128 stands for zero in the data rows.
Here are some points, one per row:
Array([133, 188, 147, 149, 212, 157, 135, 113, 106, 103, 161, 120, 157, 209, 182, 114, 106,  82, 168, 203, 127,  95, 194, 147, 135, 118, 133, 179, 126, 119, 167, 108])
Array([121, 155, 196,  89, 162, 131, 229,  89, 174, 137,  74,  87, 116,  51, 114, 135, 161,  99, 239, 119, 111, 105, 171, 135,  85, 118, 145, 155, 133,  85, 129, 106])
Array([109, 169, 150, 135, 131, 117, 178, 181,  92,  69, 164, 139, 134,  83, 142, 199, 174, 159, 112, 115, 157, 144, 122, 120, 205, 159, 158, 109, 162, 135, 147, 157])
Array([109, 147, 126,  73, 157, 139,  90, 107, 144, 120,  72, 112, 153, 104, 189, 194,  71, 186,  52, 114, 146, 138, 129, 115,  84,  98, 169, 163, 241, 110, 139, 156])
Array([130, 113, 161, 126,  89, 143, 133, 122, 157, 136, 174, 151,  80, 108,  78, 160,  75, 124, 145,  98, 182, 136, 181,   0,  93,  96,  91, 109, 114, 169, 104, 135])
Array([145, 100,  87, 112,  86,  37,  94,  79, 142,  95, 127, 140,  91, 195,  77, 138, 146, 164, 128, 229, 104, 145, 137, 143, 105,  97,  80, 142, 150,  59, 127, 146])
Array([104, 149, 133, 132, 165, 121, 108, 142, 247, 124, 105, 171,  67,  89, 132, 138,  81, 169, 156,  80, 114, 109, 102, 150, 134, 128, 165,  58, 114,  87, 145, 207])
Array([114, 101, 140, 159, 127,  42, 131, 105, 101, 207, 147, 105, 168,  55,  87, 160,  64, 110, 109, 164, 137, 168, 152, 149, 171, 112, 200, 152,  95, 182, 159, 157])
Array([ 40, 121,  89, 125, 139, 110, 156,  77, 200, 104, 156, 115,  94, 152,  66, 186, 151, 124, 116, 132,  82, 101, 102, 124, 255, 158,  79, 170, 177, 133, 128,  98])
Array([123, 143, 113, 138, 149, 134,  74, 133, 118, 145,  90,  64, 134, 175, 156, 227, 215, 164, 208,  53, 109, 121, 124, 152, 123,  71, 115, 153, 105, 221, 145, 143])
Array([161, 158, 110,  68, 135,  98, 202, 140, 140,  58, 119, 148, 169, 189, 125, 121,  97, 105,  95,  62, 109, 147, 168, 132, 116, 148,  39,  97, 134, 147, 205, 166])
Array([173,  80, 127, 182, 170, 161, 133,  70, 141, 162, 134, 133, 138, 101, 146,  86, 132,  54,  89, 146, 161, 136,  76, 167, 157,  59,  91, 120, 170, 190, 129, 188])
Array([145, 148,  90, 239, 110, 122, 148, 117, 128, 121,  47, 141, 148, 175, 104,  95, 188, 169, 138, 123, 169, 130, 139,  50, 165,  68, 173, 114,  89, 104, 164,  97])
Array([146, 137, 155, 144, 178, 107, 145, 162, 120, 107, 105, 125, 155, 104, 133, 134, 103, 145, 111, 134, 124, 100, 164, 114, 171,  73,  16, 158,  94,  98,   0, 130])
Array([ 95, 255, 116, 130,  41, 127, 111,  62,  84, 170, 159, 149,  91, 100, 175,  91, 114, 111, 141, 103,  66, 158, 162, 123, 132,  98, 107,  71, 104, 155, 133, 104])
Array([148,   2, 119,  75, 127, 148, 151, 128, 145, 147, 143, 110, 142, 121, 136, 145, 167, 115, 156,  95, 138, 167, 135, 147, 148, 162, 122,  94,  36,  35, 158, 104])
Array([116, 119, 121,  87,  49,  89, 169, 123, 111, 141,  87, 107, 151, 151, 163, 142,  68, 126,  95, 114, 112,  49, 104, 172,  77, 139, 114, 126,  86, 163,  70, 146])
Array([198, 151, 133, 105, 158, 140, 155, 165,  70, 162, 119, 127, 181, 103,  56, 117, 200, 131,  83, 108, 101, 134,  88, 125, 126,  99,  81,  42, 180, 104, 161, 143])
Array([105,  95, 109, 113, 108, 207, 218, 185, 109,  79, 179, 129,  80, 158, 123,  92, 131, 172, 141, 142,  98, 139, 114, 127,  98,  87, 191, 159, 177, 176, 109, 131])
Array([152, 174, 145, 132,  87, 111,  94, 142, 126, 131, 145, 151, 102, 101, 114,  48, 146, 174, 119,  72, 226, 164, 158, 166, 150, 174,  82, 255, 132,  85, 174, 137])
Array([169, 129, 111, 105,  96, 155, 120,  60, 111, 158,  43,  77,  85, 124, 116, 122, 143, 147, 152, 177, 123, 132,  97, 122, 100, 189, 104, 156, 134, 134, 126, 230])
Array([138, 134,  97, 148, 135, 127,  90, 255, 167, 182, 114,  96,  84, 132, 145, 107,  99, 179, 128, 178, 123, 152, 157, 173, 134,  72, 121, 111, 112, 137, 158, 166])
Array([118, 173, 103,  65, 140, 157, 140, 157, 126, 151,  99, 245, 163, 123, 131, 142, 145, 101, 135, 152, 155, 149, 131, 211, 184, 158, 160, 135, 108, 105,  72, 116])
Array([145,  74, 117, 141, 157, 101, 105, 128,  91, 132, 115, 169, 105, 132, 146,  95,  84, 105, 161, 108,  86, 162, 193, 146, 130,  79, 128, 124, 181, 107, 147,  90])
Array([131, 120,  91,  57, 208,  99, 141, 110,  96, 172, 100, 115,  58, 191, 115,  86, 121, 102, 116, 104, 183, 163, 117,  79, 176, 142, 164, 124,  77, 205,  92, 137])
Array([167, 164, 111, 112, 117, 143, 106, 138, 182, 190, 117, 117, 118, 148, 139, 152,  86,  94,  83,  90, 139, 108,  14, 118, 109, 104, 127, 147, 112, 115, 135,   0])
Array([106, 119, 247, 108, 144, 143, 142, 126, 144, 191, 135, 138,  25, 172, 157, 138, 199, 103,  30, 170,  86, 161, 160, 123, 108, 138, 149, 101, 156,  92, 120, 110])
Array([128, 143, 145,  92,  80, 108, 130, 143, 101, 116, 205,  26, 123, 151, 184,  77, 122, 106, 194, 136, 147, 124,  79, 154, 183, 142, 146,  76, 135, 103, 109, 156])
Array([  0, 151, 134,  85, 158, 129,  44, 154, 119,  92, 130, 150, 164, 112,  48, 106, 169,  41, 144, 154, 168, 123,  84, 132,  38,  93,  88, 124,  98, 128, 151, 145])
Array([113, 138, 122, 116,  85, 112, 113, 161, 127,  82, 102,   8, 163,  96, 102, 102, 161, 101, 104, 114, 130, 212, 145, 116, 120, 101, 172, 141, 167,  92,  70,  74])
Array([225, 150, 160, 124, 132, 154,  54, 189, 147, 125, 136, 112, 138, 150,  45, 150, 125,  74, 146, 130, 115, 113, 180, 120, 120, 250, 154, 139, 160, 184, 105, 120])
Array([164, 142,  92, 151, 127, 196, 149,  39, 110,  55,  95, 146, 126, 107, 115, 137, 101,  88,  75, 118, 152, 150, 128, 161, 108, 123, 192, 136, 115, 135, 106, 139])
Array([ 86, 137, 108, 172, 102, 110, 175, 167, 139, 145, 109, 150, 208, 214, 107, 137,  54, 118, 163, 169, 129, 175, 109,  94, 100, 161, 174,  96, 136,  92, 131, 162])
Array([148, 147,  89, 159,  80, 200, 140, 131, 119, 164, 154, 173, 134,  87, 110, 181, 155, 166, 134, 208, 103, 153, 111, 142, 102, 151, 100, 130,  97, 160, 107, 114])
Array([134, 160, 140, 124, 193, 110, 155, 116, 135, 116, 218,  89, 155, 127, 137, 109, 173, 179,  37, 143, 120,  68, 133,  94,  70, 143, 158, 157,  21, 101, 150, 163])
Array([140, 147, 110, 178, 200,  56, 158,  94, 176, 123, 155, 110, 133,  96, 174, 101, 119, 173, 162, 171, 175, 160,  77, 136,  70, 213,  86,  80, 175, 174, 120,  50])
Array([ 99,  77, 210, 141,  78, 159, 136,  80, 132, 134, 151, 138, 139, 178,  94, 129, 119, 215, 136, 110, 250, 104, 153, 228, 103, 104, 124,  86, 138, 171, 117,  83])
Array([191, 106, 147, 111,  84, 142, 128, 139, 200, 105, 201, 142, 146, 119, 134, 133,  94,  90, 152, 132,  78, 151,  73, 117, 136,  56, 132, 203, 112, 135, 171, 138])
Array([127,  99, 121, 155,  81, 138,  86, 157, 151,  80, 129, 148, 130, 106, 245, 147, 175,  56, 132, 149, 216, 100, 126,  65, 150, 154, 114, 108, 150, 107, 118, 164])
Array([130,  98,   0, 110, 132, 132, 108, 140, 142, 128, 151, 119,  93,  68, 112,  79, 133, 120, 119, 127, 122,   5, 202, 141, 117, 121, 164,  94, 158, 129, 129,  92])
Array([127,  94, 164, 149, 146, 150,  43, 122, 118,   0,  88, 131,  90, 105, 147,  89,  92, 177, 122, 133,  53, 192, 101, 143, 140, 158, 118,  92,  48, 163, 127,  98])
Array([156,  83, 145, 110, 102,  10, 121, 132, 150, 124, 117, 231, 166, 127, 166, 107, 210, 139, 145, 117,  81, 105, 119, 111,  99, 131, 193, 149, 131, 195, 106, 110])
Array([ 70,  81, 136,  89, 131, 215,  99,  88, 160, 196, 120, 119, 255, 122, 166,  58, 128, 181, 117, 129,  77, 131, 169,  68, 171, 167,  94, 128, 146, 142, 146, 116])
Array([117,  77,  80, 127, 150, 121, 134, 117,  15, 136, 154, 132, 104, 102, 164, 245, 100, 124, 128, 124, 148, 160, 144, 120,  93, 136,  91, 132, 104, 114, 173,  88])
Array([ 79, 105, 108, 255, 121, 141, 148, 141, 141, 163, 155, 115, 124, 164, 127, 132, 144,  77,  94,  14,  70, 136, 148, 174,  81, 182, 110, 144, 130,  92,  90, 166])
Array([170, 144, 189, 139, 110, 130,  63,  87, 103,  97, 132, 120, 154, 144,  93, 164, 109, 120, 126, 140, 124,  35, 143, 128, 176, 124, 159,  71, 127,  77, 149, 120])
Array([ 86,  99, 193, 165, 110, 129, 175, 206,  61, 118,  38, 125,  97,  91, 119,  95,  94, 103, 113, 162, 110,  41,  87, 118, 161, 160, 108, 164, 126, 139, 201,  89])
Array([136, 114, 130, 130, 163, 134,  88, 114,  25, 154, 171, 176, 110, 134, 106, 104,  97, 182, 196,  81, 110,  91,  43,  84, 117, 132, 162, 152, 170,  63,  84, 151])
Along one direction, these points spread out more than along any other. How many in every 100 of the points above lie lower along it than each point below? Answers are rounded to whole numbers. More than half of the points above lie lower than the first one.
Array([145, 100,  87, 112,  86,  37,  94,  79, 142,  95, 127, 140,  91, 195,  77, 138, 146, 164, 128, 229, 104, 145, 137, 143, 105,  97,  80, 142, 150,  59, 127, 146]) 46
Array([170, 144, 189, 139, 110, 130,  63,  87, 103,  97, 132, 120, 154, 144,  93, 164, 109, 120, 126, 140, 124,  35, 143, 128, 176, 124, 159,  71, 127,  77, 149, 120]) 75
Array([ 70,  81, 136,  89, 131, 215,  99,  88, 160, 196, 120, 119, 255, 122, 166,  58, 128, 181, 117, 129,  77, 131, 169,  68, 171, 167,  94, 128, 146, 142, 146, 116]) 69
Array([161, 158, 110,  68, 135,  98, 202, 140, 140,  58, 119, 148, 169, 189, 125, 121,  97, 105,  95,  62, 109, 147, 168, 132, 116, 148,  39,  97, 134, 147, 205, 166]) 92
Array([ 79, 105, 108, 255, 121, 141, 148, 141, 141, 163, 155, 115, 124, 164, 127, 132, 144,  77,  94,  14,  70, 136, 148, 174,  81, 182, 110, 144, 130,  92,  90, 166]) 58
Array([145,  74, 117, 141, 157, 101, 105, 128,  91, 132, 115, 169, 105, 132, 146,  95,  84, 105, 161, 108,  86, 162, 193, 146, 130,  79, 128, 124, 181, 107, 147,  90]) 42
Array([133, 188, 147, 149, 212, 157, 135, 113, 106, 103, 161, 120, 157, 209, 182, 114, 106,  82, 168, 203, 127,  95, 194, 147, 135, 118, 133, 179, 126, 119, 167, 108]) 88
Array([134, 160, 140, 124, 193, 110, 155, 116, 135, 116, 218,  89, 155, 127, 137, 109, 173, 179,  37, 143, 120,  68, 133,  94,  70, 143, 158, 157,  21, 101, 150, 163]) 83
Array([138, 134,  97, 148, 135, 127,  90, 255, 167, 182, 114,  96,  84, 132, 145, 107,  99, 179, 128, 178, 123, 152, 157, 173, 134,  72, 121, 111, 112, 137, 158, 166]) 38
Array([ 86,  99, 193, 165, 110, 129, 175, 206,  61, 118,  38, 125,  97,  91, 119,  95,  94, 103, 113, 162, 110,  41,  87, 118, 161, 160, 108, 164, 126, 139, 201,  89]) 96
Array([128, 143, 145,  92,  80, 108, 130, 143, 101, 116, 205,  26, 123, 151, 184,  77, 122, 106, 194, 136, 147, 124,  79, 154, 183, 142, 146,  76, 135, 103, 109, 156]) 60
Array([148, 147,  89, 159,  80, 200, 140, 131, 119, 164, 154, 173, 134,  87, 110, 181, 155, 166, 134, 208, 103, 153, 111, 142, 102, 151, 100, 130,  97, 160, 107, 114]) 17
